Where one turn sends some rows of the set: a few examples, then the rows asked:
sumuf: [  5 -11   4  15   0   1   1  -7  14 -12   0  -5  -3  27 -20  -5   6  14
  28  -3]
loti: [ 18 -15   0  22 -20   3  -5  -3  -3 -18 -18  -3   7  14  -5  -6  12  20
   1 -14]
mova: [ 10  -4  -4  18   2  -5  -2  -1   9  -7  17 -15   3  21 -14  -9  12  19
  19   2]
buv: [ 10   3   2  15 -15  -2  13 -13   7  -3   0  23   4   9  -8   9  -4  13
   9   6]
tuva: [ 13 -19  -5  29   0   3 -11 -10  -7 -18  -9  -9  10   9  -5  -2   7  11
   0 -14]
Vebo: [  5   3  -2   5  -9  -1  -7  -4   4 -16  11   0   1  29 -18 -11  11  16
  19  -1]
Dopat: [  2 -10  11  15 -20  -3  14   7  -1   5  14   6 -11  11  -2  -2  -9  22
   1 -13]
femog: [ -9 -15   5   4   4   9   7   5   0   4 -15  -5  -3  10  -5   7  -6   6
 -12  -2]
Lopet: [ 12 -15   5  21 -15   0  -4  -5 -10 -12  -4  -7  21  11  -7  -9  12   9
  -6  -6]
pudur: [  8  -9   3  15  -1   1   1  -4  16 -11  -1  -5  -4  29 -19  -5  10  20
  25  -2]
bozi: [ -4 -11   0   5   2   7   6   1   4  -2 -15  -3 -13  12  -2  11   1   7
 -17   0]
Dida: [  6  -8  -2  12 -11   0   4   4   2   3   2  -8 -15  -7   5  -2 -11   4
  -8  -2]
zetu: [-10 -12 -18  16   1 -12  23   0  -5 -10  -2  -1 -10  21  -4  -6 -14  15
   3  -6]
vero: [  3   0   0   5 -10  -3  -4  -4   3 -13  11  -2   6  29 -20 -13   9  14
  21   0]
venas: [-10  -4   7  14   8   5  11  -1 -11   8   9   0  -7  17 -11   9   3   7
  -7 -14]
Kivu: [ 10   1 -19  24   7  -1   9  -2   1   4 -10   9   2   8  -8   3  -9  23
  20 -10]
dok: [ -6 -13 -18  -4 -13  -5   6   1  -4  -8  -6  -6  -4  11   4   0 -14  15
  -9  -5]
vizu: [  5   0 -12  15   9  -2  -1  -4  -3  15   7  14  17  19  -9   3  -2  17
   0   0]
pur: [ 11   4   3  16 -10   2   8   4   5   1  -6  27   7  12 -10   1  -5  24
   9   4]
Zomim: [ 16  -8  -2  24  -9   1 -12  -4  -7 -20  -7   0   8  12  -6 -10  16   9
 -11  -3]
fud: [ -5  -2  -3  16   6  -3  14   3  -1   9   1   2 -15  27  -8  -1  10   8
 -16  -3]
Vate: [  9   4 -16  13   3  -4   0 -16   2   7  10  12   7  20  -5  13   5  15
  -4   1]
Garo: [ -7 -10 -16  -2  -6   2  -2   6  -9 -12  -6  -1  -6   7   2   0 -17  17
  -7 -10]
kifi: [ 10  -2  -4  19   6  -3  -5  -3   8 -10  18 -13   0  19 -15  -8  10  16
  20   0]
kiral: [ 16 -22  -9  28  -6  -4  -3  -5  -1 -11 -14 -13  13  18  -4  -9  11  15
  -6  -7]
laluv: [  8  -8   0  11 -11   3   2  14   2   7  -1  -8 -12  -4   5  -2  -9  16
  -9  -5]
tumap: [ 13 -18  -1  25 -17   0  -3  -9  -5 -18 -18  -1   9  11  -8 -14   3   4
   5  -9]
verat: [ 12  -1 -22  21  -4  -7  18 -13   7   4  -7   1   1  11  -3  11  -3  21
  17  -6]
Fid: [  4  -6   2  20 -12  -5   8   3   3  -3  10  15 -24  11  -2 -10 -11   9
  -2  -5]
koni: [ -8  -8 -12  14   1  -2  16   4  -8 -15   2  -1 -12  18  -2   8  -9  30
   3 -19]

loti -> Zomim
kifi -> sumuf
koni -> Fid
And these:
verat -> pur
dok -> laluv

Where one turn sends some rows of the set: a few examples, then the rows asked:
lagom: [  0  17  28  -2   7   1   3  -8  -3   0 -10   1   0   0   2   2   7   1
   3   7   4]
katen: [  7   6  10  -2   0  -1  -1 -12  -1   1   1  -5  -3   4  -3 -10  -8 -12
  17  15  19]
razi: [  6   5  -7  -8  -4   3 -10   2 -11   8  11   4  -8  -4 -13  -1  -1  16
  17  -3  -1]
Pelab: [  2  -4  -7 -11   8   5  -1  22  15   0   2  -4   2  -2   0  -6   6  18
   1  -5  -4]
legel: [ -9  -4   3  -5  -2  14  -8  -2   3  -1   8 -13   8  -4   5 -10   1 -19
   9  -9  -4]
zup: [  1  11  22  -5  -2  -4  -1   3   2   3   6   5   8  16  -5   2 -15  11
   4   3  -5]
Pasut: [ 18  -9  -2   5 -12   4  14  -6  -8  -2   9   9  10  -8  -1  -7  -7  -3
  -8   3   5]
voga: [ 10 -11   6  -1  -6   3   1  17  -5   8  -2   1 -22   1  -5   1   7  12
  -4  -4   0]
Pifak: [-13   2  -4 -14 -11  -5  -4   2   6   0 -11  11   0  -8   5   5  12 -16
  -5  -6  12]
nov: [ -1 -10 -11   5   0  -1  -1  11  12 -12  -7 -15  -9   5   4  -5  11  -3
   6  13  -9]
sirov: [  6   3 -18 -10   0   4 -11   8 -17  -1   2  11  -6  -1   3  -2  -2  -1
  18  -8   1]
Bis: [-15 -12   1  15  -4   6   2   5  11   6   8  -6  -5   0   8  -6 -10  -3
   8  10  -5]
gufa: [  2 -10 -11  -3   9   0   4  -3  -2  13  -3   2   5  19  10   8 -20   6
  -8   2   6]
Reva: [  4   4  -9 -10   2   1   5 -10  -4   4  -8  -5   1  -7  15  24   0   8
 -11   1   5]
visal: [ -5 -18   1 -14   8 -22  -5   6   6   0  -8   3  -4   1  -4  -8   7 -10
   2  -8   7]
mafo: [ 2  4 26  1 13  5 -3 -1  8  2 -7 -8  0 18 -4  3  6  3  2  1 -3]
nub: [  5   0   3   1  -7  -6  19 -23  -2  -1   6   1   8 -11  -3  -3   8   9
  -3  -8   3]
zeser: [ 15  -2  -4   2 -16   5  10  -9   5 -17  -2  12   4  -3  -4  -8   3 -11
  -6  -5  -4]
kina: [-15  -2 -12   0  -1   5   4   0   4   4   2  13  18   6   2  -8  10 -17
   6   7   1]
zoga: [ 10 -12 -13  -4  19   0   3   4  -1  -4  -6  -8   7   9  -1  18  -6  -8
  -7   2  -5]
dunus: [  9   6   6   0  -6  -4  -2  -1   5   1  -4   1  -5 -12  -9  -2 -10  -6
  -7 -15 -21]
Seko: [  3 -13   6  -4  -5 -18   8 -10  -2   5  -1  15 -12   9  12   0  12  -3
  13   2   3]
Zin: [ -6 -10  -1  17  -7  -1   3  -8  10   6  -1 -10  -5  -8   7   5   7  -6
   2  16 -12]
nosob: [ -2  15   1  -2  -6  -8  -5   1  -1 -19   5   3  10  -9 -13   7 -15   0
   1   1  -3]
bogi: [  1  -2   5  11   7   1 -10  -6   3  -1   4   7  -3  -1   1  -4   0  15
  -1  18  23]
rubol: [  7  -9  -7   9  18   7 -12   5  -9   5   1  11  -4  -2  -8  -5 -11   2
  14   2   6]
nin: [ -8  -7   0   3   1 -15  13 -11   0  -4 -21   9  -1   3  -7   5   9  12
   3  -6  -5]
Fube: [  3   5 -17  -4   2   2  -6 -10  -2  -9  -8  -3  -1  17   9  16   3 -10
 -11   5   6]
kasu: [  1   7 -10  -9   5  -4   1 -10   4  13  17 -10   9   9   1  16  -6   4
  -9   1   1]
zumup: [ -7   3   2 -20  -1 -22  -4   0  11   2  -6  -1  -7   3  -4   0  -3  -4
   1 -16  13]

katen -> dunus
nin -> kina
And these:
lagom -> zeser
nub -> Pifak
Reva -> Fube
Zin -> sirov

Where one turn sends some rows of the set: a few examples, then the rows asked:
lud: [ 11 -20   1  19 -13  17   6   6   8  13  -2  12   6   7 -21   0  -8]
ton: [ -4  10   8   6  -3  -6   7 -13  -6  13  -7  10  -3   8  -5   6 -11]
kov: [ 14 -13  -2  19 -17  13   3   8  10  11  -1   5   5  14 -18   0  -7]
dudu: [ 16 -18  -3  20 -12  10   7  11  10  13  -1  15   7  11 -17   3  -2]
lifo: [-18  -1  -5  -2  -4  -7  17  -4  -8   6  12   7  -6  -8  -3  -8   2]
Taza: [ 17 -16   2  20 -14  13   5   6   7  15   0   9   4   7 -16   4  -7]
Mipa: [-13 -20 -18   9   2  -2   0  13 -18  12  15   9  11  -4  -4  -6   0]
nuro: [ -5 -18  -6  19  -1  12   0   6  -9   8   5   3 -16  -2   5 -11  -1]
semub: [ -9   8   6   4   2  -5   6 -13   2  10 -11  11   0   7 -17   5 -13]
das: [ -3 -13  -6  -9   2 -14   5   8   3   6   4  -1   9  -3 -31  -3 -12]
far: [  1 -14  -3  22   3  11  -2   7  -6  11   4  14 -21  -4   0  -5  -3]
Kapa: [ -5 -15  -6  16   4  11   0   6  -5   9  -1   7 -17   4   4 -16   3]
daga: [ -9 -19 -17  10  -4  -7  -3  17 -20  12  15   8   9  -2 -12  -7   2]
pudib: [ -4  -3 -16   2 -13  17  -1  -2 -18  13   3   7   3   6   3   2  -6]
Nuz: [ -3  -1 -13  26  17 -10  -1  14   2  11   3  14  -1  -7 -12 -16  -6]
sekif: [ -6   2   9  10  -2 -10   4 -15  -5  13 -12  13  -2   8 -12   8  -9]
teke: [ 15 -16   0  18 -11  17   2  12   5  12   0  11   7  11 -12  -3  -3]
Duf: [ -3  -3 -11  25  17  -3  -6  12   7  14  -2  12  -3  -3 -23 -13 -11]
rur: [  0 -10 -12 -10  -5 -12  10   9   2   9   2   1  10 -10 -29 -11 -10]
fuz: [ -2 -13 -11  -9  -4 -12   9  11   4   5   2  -3  10  -2 -30  -9 -11]
zamus: [-21  -3  -9   2  -4  -2  18  -3  -8  -2  11  13 -10  -2  -6  -3  -5]
tob: [  1  -9 -12  -4  -6 -14   6  10   4   8   5   4   8  -6 -35  -8 -13]
vepe: [-18  -4 -12  -1  -9  -2  16   0  -8   3  12   8  -7  -7   1  -6  -3]
Riz: [ -5 -22 -18   3   7  -4  -5  18 -10   5  12  12  12  -5 -10  -4   2]
Nonav: [-15   0  -7  -7  -5 -11  15   0  -6   9   8  15 -11  -8  -3  -6  -2]
zilak: [-10   7   8   5  -4  -7   4 -18  -4  13 -11  11   3   6 -12   1 -13]
tofog: [  1  -3 -10   0 -18  15  -6  -5 -14   9   1  14   6   7  -5   5  -2]
mus: [  0 -11  -6  22   6  16   2   5  -5   8   5   5 -16  -5   2  -8   0]
Tir: [-10  10   5   8  -1  -9   8 -13  -2  17 -10   9   0  11 -12   2 -11]
modo: [ -4  -9  -9 -13  -5  -7  10   9  -5   3   4   3  12  -6 -29  -8 -11]
Pugu: [ -1  -3 -16  28  17 -11  -1  10   8  12  -3  13   2  -7 -11  -6  -9]
busek: [ -4  -5 -13  27  19  -5  -1  11   9  10  -4  16   5  -4 -11 -12  -8]
senu: [ -5  -1 -13  29  20  -6   0  12   5  14  -3  12   1   0 -16 -11  -9]
Gavug: [  1 -11 -11 -11  -6 -10   6   5  -3   6  -4   2   7  -5 -33  -9 -10]
Dor: [ 19 -13   1  14 -12   8   1   7  10  17  -4   7   5  13 -16   3  -8]
romu: [ -8   7   8   2  -3  -9   9 -10   5  18  -7  13   2  13 -11   5 -10]
muv: [ 14  -6  -3  18 -15  13  -2   7  14  16  -1  10   5  13 -18  -2  -4]
medim: [ -3   0 -18  23  15 -10   0  11   9  10  -6  18   0  -5 -15 -13  -5]
tev: [ -3 -14 -11 -13  -3  -7  11   8   4   8  -3   4  10  -6 -28 -12  -9]
purir: [ -5  -3  -7  27  16  -6  -3  11  11  14  -5  16   2   1 -18 -15  -2]
Zazi: [ -2  -3 -13   3 -20  15  -1  -1 -16  11   3  13   7   8  -1   5 -11]
Sep: [ -8 -23 -18   5   3  -4  -4  19 -15  10  10  10  12  -4  -5  -9  -6]
gutuz: [ -5   8   4   9  -6 -12   1 -17  -4  16 -10   9   0   4 -10   3  -9]
Fetul: [  3  -3 -18   0 -13  13   1   5 -15  11   2   6   3   9   1  10  -5]

zamus -> Fetul
ton -> teke
zilak -> Taza
And these:
Pugu -> tev
mus -> Sep
medim -> Gavug
nuro -> Mipa
Riz -> Nonav
semub -> Dor
fuz -> Tir
Duf -> das

